In the rows, 128 means zero.
X: rows in a few groups, each row roughly a mix of its group's directions
X (168 x 12)
[[168  88 127 131 176 114  99 148 122 142 177 109]
 [130 172 130 119  88 153 129  93 163 113  75 138]
 [ 87 154 147 143 162 145 114 114 112  81  77 133]
 [105 131 101 134 185 173  96 169 122 136 153 129]
 [144 101 153 192 121 132 156 119 154 109  94  95]
 [125 174  89 156 140 147  96  93 102 164 122 155]
 [157  89 150 153 148 180 160 112 122 125 127 172]
 [ 95 138 163 122 100 114 153 130 114  75  76 138]
 [140 114 159 131 166 161 170 177 141 138 140  89]
 [173 153 133 119 166  71 114 129 159 130 163 117]
 [125 190 100 134 125 156  87  86 121 135 121 158]
 [144 122 128  85  86  92 131 184 142 112  96 135]
 [160 138  76 179 138 107 129 101 105 110 158 149]
 [ 87 145 134 151 169 151 111 121  99  84  82 135]
 [109 182  95  93 127 168 130 108  84 138 141 138]
 [ 73 116 156 119 117 159 128 144 149 116  92  77]
 [160 195 123 139 121 159 121 146 114 177 138 135]
 [ 98 145 104 120 156 186 130 175 142 147 132 161]
 [156 180 114 155 152 143 110  79 115 146 132 166]
 [170 108 120 104  59 122 145 148 154 149 150 133]
 [134 178 101 165 119 144 114  91  93 155 120 163]
 [131 103 156 136  80  91 179  94 106 113 114 133]
 [147 108 148 104 139 115 176 181 122  83 105 138]
 [124 149 147 130 135 182 150 119 109 108  70  90]
 [142  76 116 133 162  62 114 150 127 130 149 136]
 [135 130  94 132 108 203 136 132 150 157 158 147]
 [158  93 192 115 129 133 152 133 147 118  79 131]
 [ 96 110 110  60  99 142 131 152  99 107 141 105]
 [101 153 112 148  78  83 106 179 134 117 124 138]
 [ 72  98 117  80 109 155 145 119 120  98 115  99]
 [109 164  88 116 127 146 146 104  63 150 141 147]
 [ 99 121 109 118  92 128 181 173 107 107 125 166]
 [104 115 125 156 164 164 115 150  90  94  89 159]
 [117 123  96 160 153 190 101 129 116 148 173 129]
 [135 149 111 123 150 144  99 188 115 150 184 130]
 [125 113 185  93 114 141 139 167 158 136  83 114]
 [ 96 164  97 186 121 139 122 127 107 171 106 144]
 [109 124 131 143 117  63 105 178 137 131 132 170]
 [ 74 126 125 132 123 157 120 134 138  96  69  91]
 [148 108  99 121 127 107 145 122 134 189 187 116]
 [156 129  71 155 137 137 126 108  84 128 179 132]
 [ 95 133 148 137 123 187 173 155 132 137 109  88]
 [191 112 166 139 136 105 120  96 157 149 161 119]
 [142  86 137  58  95 104 105 128 107 143 127 121]
 [146 144 137 104 108 120 168 175 120  80  92 102]
 [ 92 153 124 168 162 188 115  92 120 127 134 132]
 [106  61 124 110  98  80 138 112 118  98 120 125]
 [148  74 154 155 128  78 111 137 173 118 117 124]
 [157 155 102 140  88 131 118  97 152 125 136  63]
 [154 116 143 146 146 132  76  98 148 161 117  74]
 [114  94 137 129 132  70 106 154 132 147 145 185]
 [122 145 116 102  79  71 105 139 126 104  98  97]
 [121  67 161 105 119 120 151 145 157  88 123  96]
 [130 183 151 143 200 137 140 136 128 134 112 111]
 [ 95 137 120 141 105 175 175 148 104  92  95 143]
 [104 140 131 125 143 161 189 163 105  95 112 159]
 [118 165  81 103 136 155  69 100 112 140 129 141]
 [ 78 131 158 129  92 102 145 154  98  84 102 132]
 [158  93 138 139 126 100 172  68 116 150 150 118]
 [ 98 123 135  60 128 138 115  90 106 152  96 148]
 [138 139 144  90 147 136 105 196 129 147 172 136]
 [166 130 123 118 153  89  93 108 154 160 172  99]
 [154 116 121  80  89 102 134 185 149 123 104 140]
 [ 80 122  92 141 135 160 105 127 113 113  77  91]
 [147 117 129 117 136  57 118 176 148 124 160 145]
 [ 77 162 140 114 105 120 116 194 144 129 150 126]
 [ 78 156  92  78  93 151 108 112 113 125 119 125]
 [156 130 115 107  82 122 159 162 135  85 120  82]
 [108 147  81  83 135 128 113 191 139 133 105 130]
 [122 120 183 120 148  63 158 110 119 106 118 113]
 [151 143 123 173 133 163 137 155 128  73  84 130]
 [129  79  97 103  99 138 147 102 123 138 179 162]
 [ 78 133  83 143 161 155 136 142 101 163 162 133]
 [111 146 171 172 126 118 137 145 180  99  91 120]
 [ 74 154  75 101 132 144 121 103  94 152 124 131]
 [154  89 102 138 133 145 134 144 124 175 192 132]
 [135 115 142 115  70  84 106 155 128 101  83 121]
 [ 84 131 120 158  82  98  97 171 122 151 103 131]
 [117  89 155 103 153 149 168 165 148 122 133  78]
 [ 87 146  95 122 162 131  87 125 107 134 186 129]
 [120  91 134  74  98  93 136 164 104 123 128 167]
 [166 122 137 148 114  81  85 127 136 159 174 107]
 [125  67 128  95 112 101 158 177 112 144 133 145]
 [ 97  95 169 125 133 158 127 159 151 121 107  71]
 [130 131 126 171 184 179 145  89 140 140 144 127]
 [ 95  63 147 132 118 116 147 111 153  90 103 106]
 [164 160 120 125 104 140 127 127 145  92 116  57]
 [118 100 121  67  89 102 143  95 103  97 137 131]
 [117 134 156  62 110 152 133 119 115 184 145 136]
 [136 160 157 168 154 152 118 189 153 108 145 131]
 [ 94 109 143 135 115 147 141 100 139  95  60 101]
 [110 157 103 142  86  80 118 185 139 118 143 132]
 [153 154  97 128  92 138 109  87 147 130 154  73]
 [140 176 130 174 162 186 120 134 131 151 122 130]
 [ 93 125 181  86 117 127 127 153 164 134  84 119]
 [143  95 163 114 140  87 145 137 105  82  80 133]
 [165 165 124 173 148 120  82 103 144 140 123 166]
 [118  81 159 119 162 122 143 154 180 108 123  92]
 [172 132 140 185 172 148  91 116 149 130 123 141]
 [171 159  97 133 130 110 128 131 106 138 185 171]
 [142 128 136 121 148  73 126 127 143 176 182 103]
 [122  89 178 122 146 147 123 148 143 134  67 103]
 [174 113 144  99 133  72  98 149 164 118 151 135]
 [152 107 133 120 142  82  75 104 148 169 159 122]
 [140  81 183  89 143 135 132 161 143 107 100 114]
 [158 176 113 174 128 126  92 104 115 147 127 172]
 [153 154 124 154 177 171 138  86 150 119 149 103]
 [104 119 107 182 129 137 129 140 137 190 134  88]
 [ 96 119 125 128 170 146 174 158 109 139 153 178]
 [146 116 144 162 134 152 150  46 120 129 137 123]
 [118  61 120 155 138  73 139 105 110 114 124 139]
 [ 96 152 162 141  92 107 140 156 184 148 129 100]
 [136  91 104 163 117 128 147  65 107 157 137  99]
 [112 144 103 141 125 180 102 157 145 159 184 130]
 [125 154 166 138 194  91 108 147 130 137 109 155]
 [116 120 143 109 169 190 103 170 108 104 129 113]
 [137 107  96 110 100 160 132  65 127 146 171 125]
 [105 147 125 152 183 187 115 140 136 149 143 156]
 [113 139  67 180 111  93 123 101 128 119 101 119]
 [210 122 153 116 115 100 105 131 135 126 153 141]
 [148 167  70 139 106 101 125 139 115 144 176 147]
 [ 90 108 134 167 146 161 139 131  76  96 107 157]
 [101 155 115 107 116 148 105 205 138 135 130 103]
 [202  98 170 153 136 110 133 139 135 114 146 132]
 [198 101 155 152 141  97 104 142 143 114 146 143]
 [ 92 158 141 110 109 186 170 146 130 134 116  94]
 [163 125 197 150 160 102 119  95 143 112 123 127]
 [ 83  95 101 129  76 146 156 156 104 139 132 156]
 [120  84 104 134 135 123 123  77 102 176 152  97]
 [126 133 134 150 120 120  57 109 140 169 118  85]
 [100  83 147 151 125 163 182 138 116 124 109  91]
 [109 182  91 123  79 105 104 140 133 116 164 131]
 [124 120 111  60 127 143 116 104  85 166 151 142]
 [ 68  92 127 161 142 119 178 152 123 132 113 109]
 [173 155  90 138 106 114 135 163 119 144 184 142]
 [138 124 101 111 134 106 125  58  98 124 112 175]
 [126 119 129 127 139 203 145  75 112 136 115 107]
 [120 170 140  95 100  78 127 152 164 135 122 167]
 [156 111 115 116 130 111 134 144 150 183 193 117]
 [ 80 139 107  90 117 172 148 159  88 117 135 108]
 [163  99 155 150 151  94 134  90 126 154 178 110]
 [ 55  91  98 112 131 129 121  99 131 115 102 112]
 [130 142 142 194 139 147 153 128 143 182 103 116]
 [ 78 154 148 126 105 134 121 177 169 142 131  90]
 [149 136 120  58  77 117  91 127 127 115 141 129]
 [113 178 119 169 144 114  72 122 151 152 148 116]
 [173  94 108 144 174 114 129  95 115 170 155 123]
 [149 123 158 115 159 171 171 125 115  97  84 105]
 [159 120 122 118 151  88  92 112 152 165 181 111]
 [134 133  83 165 143 105 126  64 103 114 139 153]
 [147 168 171  96  97 109 153 145 160 126 141 169]
 [162 151 141 126  89  99 121 107 173 172 161 116]
 [125  99  84  92 123 115 123  76  88 152 153 127]
 [120 102 109  74 143 148 114  85  79 153 135 136]
 [123 111 114 147 140 112 135  41 108 118 118 147]
 [150 101 153 127 141 120 147  50 114 147 131 156]
 [142 172  94 123 125  98 127 104 113 125 177 178]
 [167 138 151 130 174 118  82  83 151 138 136 103]
 [115 129 138 168 197 173 113 120 115 129 124 155]
 [120 168 139 144 121 164 135 143 120 104  72  79]
 [120 126  77  94 117 143 106 196 123 119 106 137]
 [ 87 125 172  87 121 153 127 144 147 109  76 115]
 [162  82 131 119 158  70 100 149 149 118 150 131]
 [129 129 135 168 146 135 133  71 126 165 183 112]
 [117  77 114 144 117 121 165 188 128 161 135 107]
 [139 165 113 154 157 179 110  77 106 120 125 152]
 [120 189 131 136 103 189 130  97 130 141 106 129]
 [191 126 147 100 112  93 103 148 166 123 101 130]]

which group is each row in? (one row of each group first)
[155  99 137 151 178 175 150  89 141 142 130 104]
<61>
[132 143  98 132 157 121  99 144 109 152 204 139]
<123>
[ 98 159 102 110  77 177 127 163 150 127 120 142]
<73>
[140 181 150 146 147 162 137 169 163 164 125 112]
<118>

[157 126 142 211 135 133 145 147 151 116 139 107]
<123>
[ 94 155 157 147  91 100 141 144 185 149 131 106]
<123>
[128 161 155 117 141 157 120 196 144  85 117 139]
<123>
[139 153  93 120 111 163 114  98  60 143 138 146]
<118>
[143 117 127 142 150 116 137  49 104 130 157 160]
<123>
[151 104 107 130 128  76  80  90 120 109 135 165]
<118>
[102 123 132 162 119  72  91 174 138 144 122 159]
<61>
[152 146 114 106 110 146 127 206 125 136 165 116]
<123>
[ 60 115  98  75 117 141 126 110 128 118 113 106]
<118>
[ 79 100 168 100 136 166 128 121 135 106  98  92]
<123>
[134 158 153 106 115 120  90  88 122  80  98 164]
<61>
[106 139  69 163 150 113 105  82 102 115 142 139]
<123>
[122 160 139  98 155 164  99 183 117 141 163 146]
<123>
[173 125 141  73 106  95  93 138 149 101 151 136]
<118>
